(in the rows, 128 means zero)
Rotation paths and how fast each direction turns (degrees each step):
Each turn is a multiple of 5 degrees from 10 to 175, or 0.
Each row of a path follows its step; steps can be skipped.
Path 1:
step 0: [138 124 134 127 130 132 139 134 122 128 125 123 128 122 133 134 149 122
 127 128 126 129 127 119 120 128 135 133 141 132 115 130 127 131 127 121
 135 130 126 123 123 125 117 132 123 123 115 130 115 126 131 123 121]
step 1: [137 121 127 129 123 119 136 118 134 140 134 137 133 125 128 127 137 128
 137 132 123 137 131 125 129 122 129 122 135 128 124 126 127 130 121 116
 132 126 123 130 129 127 133 127 130 141 113 125 120 136 117 142 126]
step 2: [127 119 121 138 133 126 128 127 137 141 124 125 132 128 129 134 139 139
 120 129 118 141 130 136 111 130 130 127 140 131 119 121 135 121 133 125
 130 124 122 133 134 129 122 133 134 129 132 132 130 132 120 128 136]
step 3: [133 126 129 133 131 125 133 135 130 133 116 135 135 125 131 131 133 130
 119 120 122 136 132 116 119 127 136 133 142 138 125 135 125 126 116 124
 132 130 137 131 125 122 119 123 117 126 117 138 132 120 127 129 123]
step 4: [133 128 124 127 131 128 126 119 123 142 119 129 126 124 136 133 132 131
 132 125 129 128 137 130 121 130 122 125 132 132 119 130 130 136 117 126
 132 138 123 120 129 131 128 126 127 149 119 134 124 126 120 146 119]
step 5: [127 119 114 127 129 120 126 128 133 130 124 122 128 129 131 135 131 126
 132 123 125 130 145 134 117 137 125 127 148 123 123 123 132 115 132 124
 131 115 127 129 134 128 137 136 130 130 127 136 130 123 119 131 121]
step 6: [130 123 120 139 125 125 126 132 124 136 115 139 126 120 120 128 123 126
 122 126 125 137 125 123 117 131 135 121 130 134 130 131 135 125 126 125
 134 127 132 131 131 118 138 135 114 125 119 130 139 112 126 135 127]
step 7: [124 132 116 133 136 131 121 120 116 132 121 126 126 112 132 129 136 118
 121 132 132 128 140 135 114 131 121 124 122 124 125 140 132 138 119 126
 133 127 127 131 127 127 122 126 125 137 123 136 125 120 125 129 127]
step 8: [129 136 127 124 129 127 130 134 122 128 126 126 136 130 122 123 133 116
 139 125 128 132 137 143 121 136 125 123 145 123 120 123 130 132 130 127
 136 116 129 133 124 127 134 129 126 124 124 131 121 114 123 137 114]
step 9: [130 129 123 131 118 131 129 127 119 128 122 123 119 123 119 130 133 121
 128 124 128 138 126 133 122 126 141 122 129 130 125 125 132 132 133 117
 140 130 122 128 129 126 138 147 127 129 112 119 129 117 122 128 136]
Directions:
[127 125 131 128 128 129 124 128 128 129 126 128 127 130 129 127 130 129
 130 126 130 127 126 128 125 129 127 129 131 128 126 128 127 126 130 130
 127 124 130 131 128 130 128 126 129 125 130 128 126 127 129 125 126]  130
Path 2:
step 0: [132 128 123 130 127 129 135 131 135 124 130 133 134 134 131 121 131 116
 130 129 137 133 123 126 129 144 141 129 120 149 126 134 131 114 130 130
 143 133 130 125 127 128 120 131 130 117 143 133 126 127 129 133 124]
step 1: [135 129 119 135 131 130 131 124 145 134 121 131 129 129 131 128 130 125
 135 125 134 131 134 116 116 132 135 140 114 132 108 118 138 116 130 126
 128 133 128 138 124 129 129 131 129 124 124 133 130 135 135 129 134]
step 2: [135 132 126 129 132 130 131 121 134 123 132 135 138 117 136 123 129 116
 126 128 139 128 130 121 135 124 129 127 126 124 109 116 127 133 115 131
 127 131 123 135 125 126 118 127 135 123 141 143 134 129 123 117 136]
step 3: [140 138 123 139 130 133 127 137 136 122 123 134 139 132 131 121 125 127
 125 132 142 123 123 124 141 140 133 119 122 131 118 128 126 131 130 123
 141 133 135 123 125 128 128 128 139 122 140 128 130 123 123 140 128]
step 4: [139 133 122 138 128 128 128 130 145 142 138 131 136 127 127 125 125 122
 128 126 124 124 135 118 121 139 141 130 126 130 120 120 141 124 138 132
 134 136 135 130 141 122 128 131 138 133 129 133 134 127 136 132 127]
step 5: [133 132 126 126 120 126 136 131 126 135 127 133 130 128 127 130 126 117
 130 133 124 115 141 116 133 128 125 134 130 125 108 119 133 122 117 124
 124 131 129 132 127 116 129 124 144 124 138 130 135 128 129 116 138]
step 6: [137 132 130 143 120 131 129 137 122 131 132 142 132 126 123 121 134 127
 132 138 135 122 123 123 134 136 128 121 132 136 111 130 132 143 126 121
 132 129 138 120 120 127 125 124 128 121 135 135 137 127 123 119 125]
step 7: [139 142 127 140 125 130 138 130 145 143 129 122 131 128 128 128 130 122
 129 132 121 122 121 120 124 137 129 118 127 132 124 132 124 131 139 135
 139 129 143 125 131 121 129 117 128 125 129 134 127 130 137 125 135]
step 8: [129 128 125 129 132 132 144 129 129 135 130 131 126 122 125 128 133 112
 127 133 130 125 142 114 124 139 129 131 138 130 126 122 135 124 125 133
 127 127 133 125 120 116 116 122 140 123 129 130 120 123 145 122 131]
step 9: [121 129 127 128 128 131 135 129 128 130 126 131 133 137 121 118 135 129
 143 132 134 129 122 114 130 133 126 134 136 138 112 128 125 139 130 121
 129 132 134 139 113 125 120 126 133 114 136 128 135 126 132 119 123]
Directions:
[130 131 129 129 130 125 128 127 132 129 126 130 128 129 128 123 126 126
 128 127 130 126 130 132 130 126 129 129 129 126 130 128 129 128 127 128
 128 129 127 131 127 131 128 129 131 126 125 128 129 128 127 128 125]  40
[127 127 129 124 128 127 129 129 128 127 130 125 128 132 128 127 127 126
 130 127 130 128 130 127 131 129 132 129 128 129 129 129 130 127 131 129
 128 130 131 126 128 127 126 129 130 130 126 128 129 126 132 131 131]  90
